Rotation paths and how fast each direction turns (degrees per step)
Each turn is a multiple of 5 degrees from 10 to 175, or 0.
Each row of a path follows its step; steps can be skipped.
Rotation 1:
step 3: [  2   2  -3 -20  -7  -5   1   2  10  -3  25  10 -27 -25  -5 -18  -2   9
  -3  10   6   2 -13  -6   5   9 -10  -1  -8  29   0 -33 -11  -4  -1  21
  23   3   3  14 -12   7  -6   4 -25  -6  -9  10  -2  -8  15   8  22 -14
   3]
step 9: [  2   2  -5 -17 -22  19  -9 -16  -2 -17  -8  22 -10  -8  13  -1 -14 -12
  -8 -15  -8  -1   3  13 -38  14   5  -5  23  19  16   2  -3   6 -18   7
  13 -16  -4  -9   8  15 -12  18   2   4 -16 -13 -19   9  -5  -6   2  10
  -2]
step 10: [-11  -1   5  11  -4 -18  13 -15  24  15  -7  10  23  -8 -36  12 -18  10
   4 -15   2 -16 -11  -3  15   1  -5  14  10  -4   3   9   5  -9  16  12
  14  14   0  17 -10  -2   1 -12  10  -4  -8   3  -2  -3 -19  -8 -31  14
 -13]
step 16: [ 16   4  -5  -5   3  -7 -17  -2  15  -2 -13  -2  -7  17 -14  -1  20  -4
   7  11 -11   3   1   8 -22 -11  -3  35 -18  -5 -13  10  13 -16  25   0
  -5  22  -1   2  19  -2   5  -3 -16  -4 -31  -6  14  18  10 -10 -18   1
   5]
step 28: [ 10 -25 -14   5 -10   1 -10  -2   4  -2   7  26  -9 -32   0   1   4  -7
   6   4  -9 -15  -1  -9  -1 -13   0  16 -16 -13   5 -24 -16 -15  23  -8
  10  11  10  16 -19  -7  13   3   1  -3  -1 -12  -7  12  -9   4  28 -27
   2]
step 29: [-13   0   0  11  -7  10  13 -37   7   0   2  -7   4   8   9  -5   8 -13
 -32  18 -19  -3   0 -22  -1  -6   7 -19  15   4  13  11  30  -1   3  -9
 -15  -6  -9 -12  19   7  14   6  13   3   0 -10 -20 -13   2  16  -7 -11
 -13]
step 31: [-10   0   0  19   8  -7   5  -6  -1  -7 -18  -1   4   8  11 -23 -24   6
  -3  12  -9   7  13 -13  -6  -3   7  -2 -10  19 -11   7   8   2  -6 -20
   0 -13   1 -14 -16  18  -1   1   2 -15  19 -25  14  -9   0 -14  42 -14
  11]
step 35: [ -9   7  -7  -6  14   0  24   4   9  25  10   7  14  12  -2 -10  -2 -16
  -8   4   3   5 -21 -28  20  12  -5   5   8  -9 -12 -21  -7  -9 -11   6
   2   3 -24   2   1 -10   2 -13   6 -19  -7  13  -6  -5 -20  -3 -39  -9
  11]
Directions:
[ -3  -2   2   0   4  -7   0  -5  -1 -11   3   0   1   3   2  -7   3  -2
   2   3   4   4   0  -4  -2  -1   0   1  -4  -2  -5  -4   3   1   8   0
   2   5   1  -3   2   4   3   0  -2   0   0  -1  -1  -3   6   6   3  -1
   2]	25
[-1 11  0 -5 -4  0 -2 -2  3 -6  2  3 -7  2  0  4  3 -6  2 -1  2  1 -2  2
 -1 -4 -1  2  0  5  3 -1  5 -1  2 -7 -1 -4 -3 -1  2 -2  0 -4 -2  1  3  0
  6  4  1  1  0  4 -7]	160
[-4 -2  0  1 -4  4 -3  1  3  3  2 -1 -6  0  3  2 -1 -2  2  2 -4 -2  3 -7
 -6 -3  0 -1 -4 -3 -6  4  0  3 -1  2  4 -2  2  1 -2  4 -5 -2 -2  0 -1 -8
  8  4  4  0 -5 -7  3]	145
[-7  2 -5 -2  5  3 -4 -2  0 -6 -1 -1 -5 -4  1  0  0  4  4 -2 -1  0  2 -4
  8  0 -2  0  7 -2 -3  6 -4 -1 -1  6 -2  2 -7  3  2 -5 -1 -1  4  1  3 -5
 -2 -2  2  3 -1  4 -1]	145
[ 3 -3  1 -2  0  0 -4 -3  4 -3  3 -8 -1  1 -1 -1 -3 -1 -7 -7  4  4  4 -2
 -1  5 -4  1  8  4 -2 -2 -2 -3 -4 -2  7  0 -2 -5 -4  2  0  0 -2 -5  1  0
  5 -4  2 -4  0 -1  0]	65
Rotation 2:
step 3: [  9  10   0   7  -5  -2  14   1 -20   0 -24 -15   7   2  -2  -6  -4 -10
  -4 -15   1   6 -12   8  20   9  11 -12 -28   0  -2   3  16  -6  18  14
   7 -12  13 -18  21 -18  21 -13   0  12 -12  13  -2  -3  -7  -2 -21  22
 -13]
step 4: [ 13   2 -27  -3  10   5  11  12  -6 -20  13 -12  -3  -7 -14   8   0  -3
   3  25  -8 -15 -12 -15  -1  17  -9  16   9 -20   0 -10   9 -30   3   3
 -12  -8  -3  -5   6  20  -7  17   2   9  -5   2  19 -19   1 -18  15  13
  -3]
step 5: [-17  31  18   0  -1 -24  -1 -11   5   0   8 -16  11   6  -8   0 -11 -19
  -9   6 -17  10   8   3  -3  -1 -19  -1  -7   0 -16  -2  23   3  20   7
   9 -26 -20   7 -11  -8   7   5  13   1   8 -11 -14  -5  19   6  -8  14
  -7]
step 16: [  7  -6   0   2   1 -18   9  22  11 -26 -22 -15  20   7 -13  -6   2  -2
  11  17   8   6 -18 -10  18 -13 -26 -14  -2  30  -5  -1   4  -9  -1  12
  -4   0  -2  14  11  -8   5   8   0   1  19  -1   3   9   0  -5  -9   8
 -25]
step 19: [  6   8   8   4  10  -9  -3  -5   2  -2  -8  -9   5  -2 -15   6 -21  18
  16   7   8  -2 -15  13  -1   4  -1  18  -9  -8  34   5   4  -7  -1  -4
  -6 -33  10 -26   3   2  14  13   5 -15  12  10 -13 -19 -26 -13  -5   9
  -7]
step 21: [-19  11  -4 -14  -5   5   1   8   6  -2  -2  -4  23 -22  -7  -9  -4 -15
  20   3   2  12  -9   0  20  -2   6  -3   6  -1  -6   8  19  -7  12   7
  -9   0   0 -28   1  12  17  15 -20   2  -6  -3 -31   2  16 -12   5  29
  -8]
step 30: [-18  28   1  -2  -5  14   9  -8  -3  -4  19 -15  17  -6   4  14 -22   9
 -14  -9  -1   6   5  23  -4 -18 -13 -18  -6  15   0  10  12  -5  -2  -4
   2 -27 -12   1 -14 -21   1  17  -5  16 -13   7 -14  -8   4  -3  -6  10
 -11]
step 34: [-12  15   2  11  -6  -4  14  -1  12 -13  19 -16  -2  -9 -12  -8 -20  -1
  -2  21 -17  21  -6  -7  10  -1 -23   4 -22   3   2   3  19  -7   0  17
 -24   2  14   1  -5  -9  -8  -3 -18  -8  -4  17 -10   7  -9 -21 -13 -13
 -14]
Directions:
[ 2 -1  5  8  5 -2  3 -4  6  3  7  1 -1  4  9  2 -1  0 -1  2  4 -3  0 -2
  2 -2  2  1 -2 -2 -1  4  3  2  0 -5 -1 -1 -4 -2  0  4  7  1  3  2  5  3
 -4 -3  4  0  0 -8  1]	85
[ 0 -3  2 -2  3  4 -2  3  3 -3 -1  0 -2 -3  3 -2  4  4  5  5 -6  0  1 -2
  2  7  3  4  4  5  8 -2 -1 -7  0 -2 -2  1 -3 -3  1  5 -1  1 -1  1 -2  4
 -8  1 -1  2  8 -1 -4]	170
[ 4  1 -4  6 -1 -5 -4  1  7  4  4  2 -9 -3 -2  1 -5 -2  1 -3 -3  4  2  1
  1 -2 -7  6 -2 -3  1  1  0 -4 -1 -2 -4 -1 -3 -4 -3  2 -5  1 -2 -5 -1 -3
  3 -2 -6  4  0  0  0]	145
[  0   1   2  -1   0  -1  -8  -1   0   2   4  -3   1   0  -1   3   2  -6
   2  -4  -6  -6  -3   0  -6   2   3  -2   0   0  -5  -8   0  -3   1  -1
   2   4   3  -2   0   2  -2   2  -1   6   6   0   0 -11  -2   0  -1  -1
  -2]	80
[  5  -1   0   5   4   5   1  -6   0  -1  -6   3  -1   0   0  -1   0   1
   1  -3  -3   0  -5   0   0  -7  -2  -6   0   1   1  -2   4   0   0   5
  -2  -3  -1   4   3   0  -1   0   1   2   1  -8 -10  -3  -8   0   4   2
   6]	135
[ 4  1  2 -1  6  3  0  1  3  3  0 -3 -1  1 -4 -3  6  2 -7  7 -1 -1 -4 -3
 -1 -1  1  1 -7  0 -5 -3  3  0 -5  3 -1 -5  2 -6  0 -1 -4 -6 -3  0  1  1
  2  2  6  7  2  3  0]	35
[ 0 -1 -3 -3  1 -3 -2 -4 -1  3 -6  1  7  3  6  1 -5  4  8  3  4  2 -1  4
  1  2 -6 -1 -6  0 -2 -1 -1 -3 -4 -3  6  2 -4 -7  4 -5 -3 -4  2  1  2  0
 -2 -2 -1  3 -1  2 -4]	135
Rotation 3:
step 7: [ -2  -5   7 -19   4   8  18  -3  17  20  -2   5 -11  -6   5  -2  18  15
 -21  21  -9   5 -25  -3  10   6   6   1 -23  14  14 -16  -1   6  22  -1
   4  -6 -12  -4 -21  13 -10   5   4   6 -15 -16  25   3  25   4   7  -7
   1]
step 9: [  4   6  -9 -15   4  13 -21  -1  -9  -2  -1   1  23  16   3   6   3  -4
 -10  10  -5  12   0  -1  -9  19  10   4  -5  18  -8 -12  -1   0  -1 -14
  13 -17  19  -7 -15  11  20  13  11 -15  26  14  29 -14  19   0 -20  20
  12]
step 17: [  7   2  -6 -20   2 -17   0  -4   2   2   5  15  14   0   1 -20  -3 -28
  10 -13 -34 -17  -8  -4   0  31  -6 -12  -3 -18  19   6   9  14  -4   1
  12  29  -4 -15  -2  20  -2   7  -2  -3  -8   3   4  -5 -13  -7  -1  -5
  21]
step 20: [  1 -15  -4  -6   1 -10  -5  -6 -18 -13  -5  -8 -24   0  20  15  -9 -10
   3 -14   3 -11   9  13  13  -2  -1   6  22 -16  -3 -20  -2 -10 -12   6
 -17 -10  14  23   8 -10  18   2  14   8  24  -1  12  29  -1 -23   2   7
   7]
step 28: [ -9  11   8  -8 -14   7  -6   4  -9   1   4  17 -11   5  10  11 -21  13
   2  -1  -6  -1  11 -32  10  -1  16 -16  11   8  11  -3  23 -14  -5   2
  30   0   8  17  11  -3 -12 -12 -10   9  -1  15 -19  13 -19  13  29 -10
   1]
step 30: [ 11  25  21  13 -14  -3  10  12 -19   0 -17  13  -2 -10 -18  -1   2  20
  -6   3   1  13 -10   4  12  -9  18  11 -20  -8  -4   4  -7 -15  -3 -20
 -13 -27 -13  -4  22  11   7 -10   9  27   2   6  -2  14  -6   1  15   2
  -4]
step 32: [ 24 -15  12  20   9 -11   9  13  -9   6  -7  -4  -8  -4  16 -11  -1  -8
   6  19 -22  -2 -15  17  23   1  -1 -13  15  10  -1   6  18   1   0  -6
  -2  -2   9 -24   5   8  19 -17  -7  23   2  -6  29 -11   0   9 -11   4
  18]
step 37: [ -3  -7  -3  -6  -7  18  14 -12  -5  22 -15   3  -3   6  -2   2  16  -8
  -2  -1  -2 -34  -2 -11 -14  -2   7  -5  16 -14 -21 -13  -1 -27   2  16
  -7  11 -27  -8   3 -16  13 -16 -13  15   4   7  21   9   4  -2   8  25
  -6]
Directions:
[-3 -4  0 -4  0 -2  0 -4 -4 -1 -2 -4 -4 -3 -3  5 -2  2  4  3  2 -2 -5  3
  2 10 -3  3  4  0 -2  1 -1  1  1  3  2 -1 -6  5 -1  4  4  5  0  1 -3 -8
  7 -2 -1  0  0  4 -1]	25
[ 3 -3  0  4 -1  6  4 -2 -2  3 -3  2 -1 -4  2  5  2  4 -2 -4 -9  1 -1  4
 -1 -3 -1  6 -5  0  0  2 -1  2 -4  0  3  0 -2 -4  4 -3  2  6  3  4 -6  2
  3 -4  6  3  2 -4  1]	45
[-2  0  4 -5 -9 -1 -3  5 -5  4  3 -5  6 -2  3  0  0  4  3  2 -1 -3  5  3
 -2 -1 -4  2 -1  0  3 -1 -3  2  5 -2 -7 -3  1  1  6 -2 -4  0  5  0 -2 -3
  1  3  5  2 -1 -2 -7]	95
[ 1  4  4 -8 -7  6 -5 -2 -1 -1 -2 -1  1  0 -1  3  2 -1  2 -2 -3 -3  0 -1
 -2  3 -2 -1  2 -5  6 -4  1  2  0  0  7 -2 -4  0 -9 -3  6 -1 -1 -4  2  8
 -2  0  3 -2  4  1  1]	40
[ 4 10 -3 -1 -5  1  7  3 -1  3 -3 -3  4  6 -7  3 -2  4 -2  4  1  2 -1  4
  1  1  2 -2  5  0 -2  2  3  2  4  4  3  1  2 -1  4 -2 -2 -4 -4  2 -5 -2
  3  2  2 -3  1 -3  8]	160
[ 0  1 -3  6 -4  0 -3 -2 -3 -4 -4 -5 -3 -1  3 -8  1  1  4 -1  0  1  1 -4
  7  4 -4  2 -2 -4  7  6  3 -1 -1 -4  3 -4 -2 -4  3  2 -3 -4  4  4 -6 -1
 -4  2 -2 -2 -2  3  6]	25
Rotation 4:
step 3: [ -6   5  -6   6   7 -26   4  11  -7 -10   3 -12  14   5   8  -7  14  28
  18 -16   2 -16   9  25  -6  21   3 -27   0   9  -4 -17   0  -3   4   4
   7   1  -3  18  11   2  -9  -1 -12   8  12   3 -17  -1 -11  19 -16  19
 -19]
step 9: [-16 -27   9   7   0  -6 -31  20  -7   9 -12 -29 -15  16   4   4   7  -6
   9   1 -13  -8 -14  11  21   2   1  -6  26   1  11   3   2   3   7 -16
   3   4   8  -1   9  14  -3  -4 -16   5  11 -13 -17   9  10   5  -6   0
  19]
step 11: [-16  -2  17  -4   3  -5 -33  25   1  -5 -15 -16   9  -9   9  20  14  27
  24  -2 -11   5  13   9   6  -2   6 -15  -2   6  -2 -15   2 -12   4  -4
   5   7  -1  -7  -2  11 -29 -15  -8   1   5  -2 -24  -4  -5   0 -13  -1
 -13]
step 18: [  8  -6   1  -2   0 -14   5  -3  13  -5 -26 -18   2  14   1   7  24  27
   7 -10   0 -15  -7  12   1  17   7 -11   5   6  23 -11 -12  13   5  -5
   1   3  33   5  22  -3 -18  13   3 -12   2  -2 -18   6 -14 -10   5   7
  14]
step 28: [-11  -2  18   5  -3  -9  -6  18  -6   4  -5 -26  -1  10   4  11   2   5
  30 -18   6  -5  -5  -6   2  -2  19 -10   9   5  22 -18 -12   8   3  20
   7  -3   0   7   3  -7 -24 -15  -7 -12   3 -17 -17   0 -17  21 -17  -8
  14]
step 31: [ -1  -8   9   3   2 -18 -20   8 -12   3  -2 -28  21  -3   6  12  15  12
  13   2  -4   3 -15  21   4   1  14 -20  -8  17  22 -25   0   5 -10 -10
  -2   5   1  -1   4  20 -20  -8  12   6   0   0 -31  -4   8  -3  -5  -1
  13]
step 35: [ 19  12   4   1  18  -1   0   1   9 -19  10 -17 -17   9  -5  -5  14  20
  30 -19  -8   0  -3  10   7  15  -5  -2 -21  11   3   0  -2   2  -5   3
  10  15  10  27  37   1  -8   7 -13   2   0  -1 -16   4  -7   7   1   2
   1]
step 37: [-11  -3   5  17   4  -3  -8   4  12 -23  -7 -11   2  10  11 -14 -10  11
  26   0  10 -10 -11   5  13  28   1   6  24  -7  -3  -6  -7  12   0 -12
   7   9  13   4  22  -3  13  18  -9  -4  16   4 -24   5 -15  22   2   0
  14]
Directions:
[-2  6  3  0 -2  2  5 -3 -4 -1  4 -3  4  2  0 -5 -2  0  0 -4 -2  1 -1 -1
 -1  0  0  6  2 -2 -1  0 -1 -2 -5  6 -5  6 -7  4  3 -4  2  0  0 -1 -2 -2
 -7 -4 -2 10  0  0  2]	160
[ 4  3  4  3  3 -2 -1 -3  3 -1 -7 -4  7  0 -3 -1 -2  2  3  8  1  6  3  0
 -3 -6 -1 -2 -3 -3  3  5  1  4 -2 -3  1  0  1  7  4  3 -3  0  3 -1 -5  7
  3  2  1  4  2 -4  2]	20
[ 0 -5  1  8  2 -9  6  6 -3 -1 -1  0  4 -3 -1 -3  2 -7  6  1  0  1  1  1
 -2 -4  4 -2  7 -2  0 -5 -3  1 -1 -1  0 -2 -7 -1 -6  4  1 -5 -3  1  1  0
 -2  2  2  0 -2  2 -3]	130
[  0  -2   3   0   0   5   3   1  -3  -5   1  -1  -3   0   0  -2  -3   2
 -11  -2   5   1   4   1   1   3  -5  -9   3  -5   5   1   4   2   0   2
   1   1  -1   1  -4   1   0   0  -4  -7   1   1  -3   8   4   2  -4  -2
  -3]	20
[ 4 -8  0 -1  7  4  5  0 -2 -2  6 -3 -7  5  0 -1 -3 -5  2  0 -1  1 -2 -6
 -3 -5 -1  4 -1  3  2  0  0  1 -1  2  2  3  0  5  2  1 -6  0  1 -2  0 -2
  5  1 -2 -5 -5  1  5]	140
[-1  1 -3 -1  2  9  2 -9 -2 -5  2 -5 -3 -4  4  2  5 -1  1  3  1 -5  5  0
  3 -3  4 -2  4 -3 -3 -6 -7  5 -4 -4  0 -3  0 -1 -1 -1  0  2  0  0 -3  6
 -3  0 -4 -2  2  2  0]	135
[ 2 -1 -1  4  1  3 -3  1 -5 -2 -5  1  4  5  5  1  0  3 -2 -2 -7 -1 -1  3
  0 -2 -2  4  3 -1  7  6  0  3  4  0 -5 -2 -1 -7 -6 -3 -5 -1 -1  3 -5  1
 -3 -1  0 -4 -4 -2  7]	35
